One turning vector, and how many ticks it has turned:
The counts run from 0 to 694.
[  9  -6  -9 -15  31 -18  14 -12 -23  17   7  32 -22  48 -48   2  -1   6
  32  15   8  26 -21 -27  10  11  -4  -8  51  -5  13  38  23  14  13  12
 -17 -20 -10  14 -13 -17 -16   4   3  18  18  41  -2 -11 -13  26 -47   1
  -9 -17  -1  -5  -9 -37  10 -11 -24  -6 -23 -11   1  18 -12  27  22]	630
[-29  15  16  22  10 -31   1   0 -16  19  25  46 -29  23 -42   3 -13   1
 -12  15  19   5  28 -27 -16  14   8 -19  25  28 -10  32  27  16  16  29
 -33 -46 -41  -5   2  -6  11   4   6  26 -19  45  -2   7 -10  23 -41 -21
   5 -13  10 -28 -23 -12   2  17  11  11  -4  11  -5  13  -1  30  14]	618
[ 11  12   5  -3  47 -46  24 -21  36  18  33 -13   7  12   4 -25   2   0
  17  23 -15  -6 -22  16   3  29  32 -34   9   4   7   5  12  21  21  19
  -8 -44 -13  -8  -6 -11  26   2  17  23  10  49   2   5 -28  30 -31   8
 -21   2  15 -64   3  12 -19  13  -6 -16 -14  14  18   4   6   3   4]	194
[-22   8 -10  -5  12 -19  34  33   8   2 -27  42   7  -4   8  -4  40  19
  -1 -14  41  -4   8 -44  16  22 -11  14 -22 -20   2  -8  -8  -7  14  -3
  19 -15  39 -21  -3   1   3   6   4  29  -3 -30  36 -11 -14  18   3 -28
   9 -12  -9  23   8 -14  20 -16 -64 -10  15 -12  -7  -2 -13  39  30]	639
[-40   0   0   9  18 -28  33  38  -1  18 -12  31   0  10   8 -15  33  15
   2  -3  34 -18 -11 -52  17  20 -25  -9 -25   2  12  -6  -7 -25   5 -12
  17 -12  41  -8   0   5   1  12   6  56  13  -6  40 -26   6  15  -4 -24
   1  -7 -23   3 -34  -9  -1   1 -40 -16  12  14  14   5   1  42  25]	357
[ -7 -14  -9 -10  14 -22   8  37 -23  12   0  14  -6  51 -30  -7 -31  16
   9  14 -12  42  -3  -6 -15 -16  11 -15  50 -15  -1  22  24  23  15  17
 -23 -32 -22   0 -20 -27 -30  14  24   9 -10  68   8  -2 -12  13 -41  -2
 -17 -10  -9 -24  -7 -11  12   4  -5  16 -18  20  16  22   4  27  27]	349
[  2   6  -2  -6  33 -34   6 -33 -10  20  18  18 -22  25 -41 -26  -2   6
  28  21   0  13 -18 -10  10  14  10 -24  39  17   5  34   9   3  25  19
 -17 -39 -22  12   2  -9  -1   5  -5  23  31  54  -2 -17 -15  41 -33  12
 -11 -17   9 -32 -11 -24  -2  -4   3 -14 -40 -22   6  -5  -9  31  26]	615
[-25  14   5  -2  -8   4  18  29  -7   1 -41  20 -10 -13   9  14  47  11
 -11 -17  41 -24   5 -57  23  26  -9 -13 -21   2  -4  -2 -30 -30  -9 -13
  22  -9  42 -18   5  19 -13 -18  10  20  -5 -43  -2 -23  25 -12  33  -6
  21  -8 -16  -3   7 -16  14  -7 -30 -11  27   1  -6  -1  -2  30  31]	247
[ -3  21  30  25   0 -11 -13 -27  -3 -25  -8  27 -28 -24   0  35   5 -13
 -39  -8   1 -34  51 -15 -26  15  -7  -3  -4  18 -15  16  20   4   1  33
 -36 -22 -33   0  14  24  22 -17  -2 -14  -9 -25 -25  39   2 -25  -4 -47
   7   5  25  13 -30  -2  -1  10  35  12  13   2 -25  -1   1  -7   3]	10
[-16 -10   0  21 -29   9  14  62 -26 -29 -49   2 -13   8  32  -6 -24  15
   5  -3  -8  14  -7 -17 -16 -21 -16  -5 -14 -43 -10 -13 -14 -16   6  -3
   7  15  46  -7 -12  -3 -37  20  33  26  -8  -6  19   1   8 -30  11 -13
 -27  11 -21  32 -22  -6   3   9 -31  -7   2  20  11  27  20   6  30]	93
[ 25  11   3 -14  -6   7  -3 -36 -25 -23 -54 -15 -24 -18   1   1  30   4
  30  -9   6   0 -23 -27  29   5 -16  -1   4  -7  -2  18 -38 -26   1  -4
  14   5  28  17   1  13 -23 -20  -3   3  36 -37 -27 -29  13  -5  27  16
  -6  -7  -7  26   4 -31  11 -23  -5 -30 -21 -41 -12 -14   8   2  41]	126
[ 29 -26   7 -11  23  15  31   0 -23  -9 -28  16  -2  22  13  30  29   8
  24   0  23   5 -27 -48  10  13 -38  23   4 -47  21  11  -3   0  -6  -4
   3  26  44  14 -16  -4  -5   1  20  17  24 -17  16  -5   0 -23 -14 -10
 -25  13 -13  51 -26 -29   0 -24 -54 -22   9   5  -2  26   2  -7   5]	657
[ 38 -11   4  -9   2  10 -15 -14 -20 -54 -51 -26  -2 -19  28  12   1   0
 -10 -18 -20   9   7   4 -21 -25 -28  27  -6 -41   3  -2  -3   7   1  19
 -10  13   7  24  -7  10 -12 -13  14 -43  22 -26 -12  21 -16 -39  13 -23
 -27  13 -15  59 -15 -13  11 -16  12   7  -8 -22 -17  -3  19 -24  11]	282
[-26   7  12  41 -27  -4  16  33 -19 -16 -31  55 -24   1   8   6 -16  11
  -9   5  22   8  26 -37 -19   3 -19  12 -14 -26 -16   3   6  -6  13  11
 -10   5  26 -24   2   3  -2  29  17  50 -24  -9  24  11  -8  -5 -14 -39
 -11   3   4  47 -35 -12   2   9 -37 -13   8   5  -7  26   2  26  25]	498
[ 13 -16 -14 -10 -16  17  11  36 -24 -23 -60  10 -21  18   5  16 -21   6
  19  -3 -15  33 -12 -16 -12 -12 -18   0  33 -57  -6   3  -1   4  12   4
  -4  16  29  -2 -14 -11 -50  11  28   3   3   3 -11   4  -1 -31  -9  -7
 -24  -4  -2  40  -6 -30  19 -13 -36  -7  -6   4   4  33  -8   6  40]	377
[-34  14  23  39 -11 -13  21  18 -13  10   1  60 -27  13  -7  16  -4   5
 -11  15  26 -19  24 -45 -13  27 -14 -11  -6   0 -14  10  15  -6  10  18
 -18 -10  13 -21   7   5  19  22  12  60 -25   6  10  11   5  -3 -29 -35
  -5   2  11  12 -43  -8 -12  16 -27 -12  18  27  -1  29  -4  21  16]	496
[ 47   5   1  -4   8 -13  -4 -30   4 -56 -37 -39  14 -35  40 -29  -2  10
  -1 -10 -25  16   4  32 -17 -22   1  23 -23 -35  -9  -3  -9  11  22  17
  -3 -10  12   6  -1   5   5  -6   5 -30  20 -18   6  16 -32  -6  25 -14
 -27  13  -7  37   1   6   6  -5  13  -2 -30 -39 -15 -21  31 -19   9]	298
[ -2  -2   4  -9  19 -13  11  11 -12  19   7  45 -24  49 -43  20 -14   3
   5  14  14  24  11 -33  -9  12   8 -11  58   2   2  30  27  26  10  23
 -37 -33 -28  -6  -8 -18 -11  -1  12   8 -14  45  -7  10 -10   7 -53 -15
  -1 -12   9 -17  -7 -24  15  -4 -11  11  -5  12   1  27 -17  25  14]	632
[-19   2  12  39  -6 -24  15  35  -9 -20 -11  13  11  -4  36 -31 -25  24
 -14   8  10  11  19   0 -32 -15 -10  18 -39 -26 -13 -12   7   0  17  16
 -11  -9  24 -22 -10  -5  16  27  25  48 -22   9  49  15 -23   6  -3 -34
 -26  14 -12  28 -40  12 -13  22 -19  -3   3  10   4  21  31  11   5]	201
[ 51 -26   9 -28  22  20 -12 -16 -27 -24 -18 -41   6  27   6  33   6  -1
   4   3  -5  19 -16  -7  -8 -25   0  10  30 -21  23  27  -1  13 -20  13
 -22   0  -9  36 -21 -10 -23 -29  25 -46  13  11 -29   6   5 -43   0  16
 -24  14 -13   1   2 -20   5 -14  20  14  -6   7  -2  16  28 -31  -1]	551
[ 36  -1  -2 -19  19 -12 -20  -6  13 -30 -16 -57   9  -7  18  -5 -13  -4
  -7  -5 -43  13  -5  38 -19 -22  35 -19  23 -17  -3   2  -4  18   1  24
 -17 -33 -27   8 -15  -2 -19 -23  29 -56   7  19 -37  20 -14 -24  13  13
 -20   9   3 -35  17   8   5   2  41  17 -11   3   7  -7  26 -19   9]	568
[  7  21  10  -7  24 -28  -2 -19  41  -6   5 -48   9 -27  27  -2  23 -10
 -23  -7 -21 -30   9  18  -3  13  36 -43 -10  15   1  -8  -7   2   2  19
   0 -49 -23  -8   7  15  14 -34  19 -30   0   0 -27  11  -2  -8  21   9
   1  -2   7 -69  15  27  -5  10  40   7   7  14  10 -18  18 -15   8]	571
[-19   9  28  29 -27  13  14  27  -8   1  -7  62 -24  14  -7  39  -1   3
 -20  12  40   1  39 -54 -13  22   2   1   7  -5 -15  18  12   5  -1  10
 -20  -9   7 -26  -2   2   8   1  24  36 -46 -10 -10  18  12 -15 -14 -26
  10   3  17   4 -12  -6   9   5 -28  -2  30  26 -18  33  -9  14  10]	511
[ 43   8  20 -10  36 -15 -13 -76  -3 -10  13   3 -20   4 -24  15   1 -17
   9  13  -8   3   3   6  -7  18   7  -6  36  12   3  39  19  23   8  32
 -36 -22 -40  25   2   4  23 -18  -4 -19  23  15 -36  22 -18   8 -27  -3
 -10  -3  22 -10 -11 -18  -3  -6  25  -5 -27 -22 -16  -6  -4 -11   1]	21
[ 10  21   2  10 -10 -19  -8 -20   6 -50 -49  -1  -4 -53  29 -17  13   3
 -18 -23 -10 -10  33   3 -12   0 -15  19 -30 -22 -19  -6  -8  -6  18  19
  -1 -11  10  -5   9  19  10 -10  -7 -19   9 -47   6  19 -26  -1  29 -44
  -2  -2  -1  53  -4  -5  16  -9   0   0  -9 -47 -32 -28   7   1  22]	14
[-16   6   8  -3 -28  11  -9  41 -13   6 -21  24 -29  20 -22  35  -8   0
 -14   1  16  19  20 -30 -13   8  31 -28  46   3 -21  23   3   8  -5  10
 -21 -29 -15 -22  -9 -12 -41 -16  29  -4 -41  14 -37   4  20 -27  -2   7
  12  -5   8 -40  25  -7  32   1  -2  16  19  27   4  29  -6  17  28]	242
[-44  17  10  29 -42  -1   5  56  -2   0 -17  40 -18   5  -3   8  -4  12
 -24   9  29   9  36 -36 -16   7  25 -18   1   7 -31   8  -4  -9   4   5
 -10 -25   8 -43   0  -5 -18   4  31  35 -53   0   0   3  13  -8   7  -7
  14   2   7 -25   8   4  13  18 -17   6  27  30   1  25   4  27  32]	229
[ 42 -15  -3 -26   5  21  12  15   3 -14 -33  -3  -2  32  -4  35 -12  -4
  16   4 -13  40 -17 -11 -12  -3  14   2  51 -54   4  10   9  31   1  12
 -19   1  10   0 -26 -19 -35  -6  37 -27  -7  13 -29  19 -10 -35 -31   8
 -22  10   3   4  24 -21  20 -17 -35   5   5  17   2  39  -5 -16  12]	661
[ 35 -13  13 -12  38 -20 -22 -29 -27 -19   7 -41   7  27 -14  -6  -9   7
   0   8 -11  23  -5  15 -11 -32   3  11  24   7  24  30   8  21  -1  23
 -37 -24 -32  42 -21  -4   2 -20  12 -38  22  43  -9   5 -15   0 -10   8
 -25   8 -19 -13 -15  -8  -6   0  51  20 -28  -3   4  -5  36 -10  -4]	442
[ 33  12 -10 -25  19 -17  -6 -45  13 -27 -44 -26 -21 -25   2  -4  18  -9
  25 -13 -34  -3 -23  11   8  13  -2 -21  26 -18  -6   5 -12  -5  19  16
   8 -12  -5  20  11  13 -21 -20  -3 -36  49 -16 -30  -3 -11  -5  11   8
 -12 -17   7   5  18 -22  16 -22  12 -16 -36 -44  -7 -23  -9  -5  40]	3
[-33  11  30  35 -26   7   5  26 -15  -7 -15  30 -39   4   6  42  -4  -4
 -17   5  13 -28  21 -42 -15  19  -7 -38  -1  11 -19  11   2 -19 -13  12
  -9  -5   8 -11   3  11  -8   0  30  36 -32  -6 -23  15  39 -40  -2 -12
  -1  12  14 -18 -34  -6 -11  23   5  -8  30  47   5  39   6   0  22]	104
